Where one turn sends some rows of the set: a few examples, then the rows asked
Guraz: -0.995  -1.078  -0.146  -2.125  0.106  -1.906  -0.246  0.363  -1.350  -1.925  1.422  2.590  0.092  -0.708  -0.730  2.524  0.131
gide: 1.515  -0.928  -0.558  -2.169  -0.682  -1.506  -0.401  -0.326  1.076  -0.783  -0.166  1.764  -0.138  -0.565  -0.381  2.122  -0.620
gasen: -0.779  -0.080  0.720  -1.450  -1.553  -0.352  -0.572  0.752  0.483  -1.025  0.961  2.008  -0.365  -1.478  1.240  2.840  -0.452
mar: -0.883  -0.056  -0.551  -0.980  -1.092  1.120  0.704  -0.617  -1.550  -0.372  1.127  1.582  0.866  -1.196  0.488  2.886  -0.025
Mipo: 0.064  -1.270  -0.631  -2.178  0.004  0.168  0.378  -0.184  -0.634  -1.434  0.051  2.758  0.114  -2.384  0.972  3.015  0.822
dedu: 1.661  -0.169  0.071  0.459  -0.016  -0.844  0.588  -0.812  -0.674  -1.265  -0.054  1.668  -0.327  -0.867  1.397  1.610  -0.364
reg: -1.532  -1.641  0.460  -1.577  0.218  -1.094  -0.642  -0.410  -0.971  -2.560  0.660  1.367  0.484  -0.973  -1.236  2.114  -0.945
pumid: -0.594  0.311  -0.230  -0.843  -2.426  -0.147  0.204  -1.020  -1.535  -0.204  1.219  1.386  -0.969  -1.317  0.237  2.710  -0.476
tesa: -0.679  -0.445  -1.086  -0.665  -0.016  -1.899  -0.945  -0.589  -2.475  -1.766  -1.552  1.860  -0.133  -0.889  -0.147  1.460  -0.209
Mok: -1.208  -1.487  -0.900  -1.812  0.468  0.503  -0.665  -0.824  -0.325  -1.598  -0.217  -0.069  0.050  -0.269  -0.244  0.949  -0.882
batol: 0.403  -1.015  -0.135  -2.516  -0.839  -1.642  -0.989  -0.671  1.234  -1.199  0.193  1.678  -0.563  -1.391  0.661  1.935  0.094
vezi: 1.085  -1.164  -1.050  0.130  -0.399  -1.388  0.383  0.179  -1.724  -0.719  1.157  1.626  -0.839  -0.092  0.023  3.461  -0.317
der: 0.008  0.048  -1.418  -1.144  -0.493  0.094  -0.249  0.367  -0.233  -0.419  -0.568  2.633  -0.527  -2.421  1.433  1.467  -1.861
kube: 0.108  -0.698  -0.306  -3.232  -1.111  -1.567  -0.226  0.861  -2.199  -1.224  0.921  1.968  -0.135  -1.086  0.030  2.116  -0.368
rep: -0.838  -0.457  -0.330  0.545  -0.366  0.464  -0.120  -0.970  0.454  -1.426  0.175  2.085  -0.564  -0.542  1.149  1.797  -2.083
zigu: -0.790  -1.235  -1.128  -0.730  -0.128  -1.445  -1.057  -2.016  -2.170  -1.975  -0.802  2.313  -0.714  -0.384  0.102  2.094  0.050
pafon: -1.285  -1.098  -1.322  -2.680  -0.291  -0.563  -0.848  -0.535  -1.549  -0.829  0.217  1.916  -0.111  0.888  1.214  2.805  -1.049
Likim: -0.221  -2.141  -0.098  -1.454  -0.434  -0.316  -0.821  -0.693  -1.302  -0.758  -0.368  2.138  -0.394  0.262  -0.340  1.380  1.728
deki: -1.275  0.137  -0.757  -0.685  -1.751  0.121  0.293  -0.040  -1.060  -0.588  1.045  1.233  -1.261  -1.414  -1.171  2.883  -0.623
ran: -1.069  -1.357  0.006  -0.554  -0.224  0.865  -1.880  -0.250  -0.682  0.339  -0.944  1.828  -0.405  -0.695  0.583  1.172  0.004
mus: -1.083  -0.181  -0.334  -0.270  -1.512  -0.629  0.155  -0.449  -1.230  -0.904  0.066  3.575  0.076  -1.109  1.247  3.031  -1.414
ramo: -0.676  -1.069  -0.956  -1.816  -0.400  0.472  -1.587  0.263  -1.551  -0.867  -1.058  1.155  -1.341  -2.492  0.993  2.128  -0.584
pid: 0.584  -0.878  -0.430  -1.566  -0.321  -0.185  0.931  0.299  -0.869  -0.460  1.025  1.100  -2.011  -1.659  0.487  3.409  -1.229
Davek: -0.752  -1.401  -0.680  1.107  -0.722  -0.733  0.306  1.588  -0.860  -0.606  -0.128  1.784  -0.196  -1.483  -0.190  1.365  -0.236
movi: -0.269  -2.387  -0.275  0.641  -0.419  0.466  -1.530  -0.459  -0.154  -1.538  -0.192  1.818  -0.702  -0.141  -0.082  2.803  -0.891
Riruf: -0.210  -2.151  -1.787  -1.307  -0.269  0.009  0.579  0.503  0.021  -0.328  -0.371  2.072  -0.690  -1.742  -0.489  1.794  -2.217
Milag: 1.206  -1.193  -1.525  -0.638  -0.318  0.701  -0.469  -0.840  -0.492  -1.104  -0.229  0.147  -0.504  -1.414  1.361  1.074  -0.501
Zali: -0.216  0.096  -0.126  -0.953  -1.222  -0.507  0.420  -0.075  -1.304  -1.886  1.734  2.163  -0.309  0.063  0.857  0.595  0.473
nof: 0.256  -1.540  -1.970  -1.891  0.871  -1.107  -0.934  -1.302  -0.227  -2.378  0.458  2.207  -0.716  -0.587  0.733  1.799  -0.430
dad: -0.316  -0.474  -0.040  -1.086  -0.793  0.255  -0.049  -1.325  -3.335  -0.356  0.087  1.636  -0.405  -0.232  0.323  1.732  0.186
vif: 0.440  -0.587  -0.263  -2.738  -0.825  -1.266  -0.562  0.803  -1.604  -0.145  -0.053  2.494  -1.193  -2.034  0.253  1.009  -1.272
tig: 0.810  -1.846  0.023  -2.747  -0.560  -0.958  -2.147  0.252  -1.032  -1.347  0.005  1.826  -0.249  -0.221  -0.017  1.142  -1.090
Vira: 0.944  -0.343  -1.331  0.178  -0.491  -0.391  -0.691  -0.846  -1.097  0.299  0.444  1.782  -0.429  -1.315  1.208  1.170  -2.087
Zalap: -0.036  -0.741  -0.750  -2.432  -0.293  -0.855  -0.262  0.660  0.923  -0.753  0.100  1.679  -0.560  0.006  1.895  2.175  -0.006
kuz: -0.378  -1.785  -1.853  -1.709  -1.163  -1.034  -0.456  -1.129  -2.053  -0.715  -1.229  2.072  -0.423  -0.140  -0.966  1.057  -0.549
lak: -0.213  -0.821  -1.838  -2.521  -0.703  -0.840  0.197  -0.652  -0.115  -1.605  1.232  0.137  -0.571  -1.485  1.104  1.420  -0.811
nam: -1.172  -0.959  -0.182  -0.873  -0.296  0.331  -1.584  -1.171  0.088  -0.726  1.289  1.731  -0.283  0.588  -0.656  1.751  -1.325
Burib: -1.105  -0.474  0.126  0.569  0.610  -1.252  -0.598  -0.463  -2.236  -1.536  1.089  2.344  0.301  -1.227  -0.225  1.916  -0.413
leli: 0.431  -0.940  -0.249  1.063  -0.773  0.390  -0.290  0.191  -0.893  -0.606  -0.129  2.036  -0.207  0.590  0.287  2.130  0.458
rire: -0.941  -2.022  -0.496  -0.513  0.657  0.214  -0.347  0.710  -1.326  -0.853  0.391  1.267  -1.033  -2.695  -0.678  1.630  -1.271
zusu: 0.100  -1.526  -1.904  -1.293  -0.800  -1.833  0.448  0.236  1.032  -1.271  -0.243  1.527  -0.864  -1.624  0.261  2.468  -0.188
vadi: -0.626  -1.038  -1.412  -1.394  -0.136  0.011  -0.618  -0.851  -1.909  -2.707  -0.456  3.016  -0.383  -0.192  0.528  0.649  -0.021
Fen: -1.357  -0.159  0.128  -0.169  -2.356  -1.032  0.601  -0.082  -0.847  -0.466  0.355  1.558  0.704  -1.083  -0.544  1.932  -0.535
Borut: -0.149  -2.040  -0.688  -0.813  -0.586  -0.790  -0.187  0.182  -1.223  -0.645  -0.609  0.523  1.011  0.223  -0.485  0.525  -1.532
geze: 0.541  -2.471  0.034  -0.714  -0.056  -0.154  -0.394  0.218  -0.565  -0.135  0.506  1.295  -0.383  0.277  -0.591  2.438  -2.281
sez: 0.463  -0.928  -0.820  -1.892  -0.331  -1.627  1.098  0.036  -2.185  -1.435  1.174  2.558  -0.696  -0.454  -0.115  3.271  -0.467
Godad: 0.923  -1.169  -0.106  0.249  -0.147  -1.493  -0.655  1.113  -1.621  -0.998  0.070  1.573  -0.108  -1.193  0.745  0.514  -1.720
godak: -0.818  -1.271  0.661  -1.277  0.158  0.071  -0.591  -0.324  -0.374  -0.769  -0.589  0.117  -1.081  -2.045  0.421  0.497  -0.671

mar -> vadi
tesa -> gide
Now find these:
geze -> rire
Mipo -> Zali
sez -> Guraz
godak -> Vira
Milag -> rep
vif -> vezi
nof -> gasen
Borut -> Riruf
pid -> Burib
pumid -> zigu
Fen -> kuz
mus -> Likim
dedu -> nam
Mok -> der

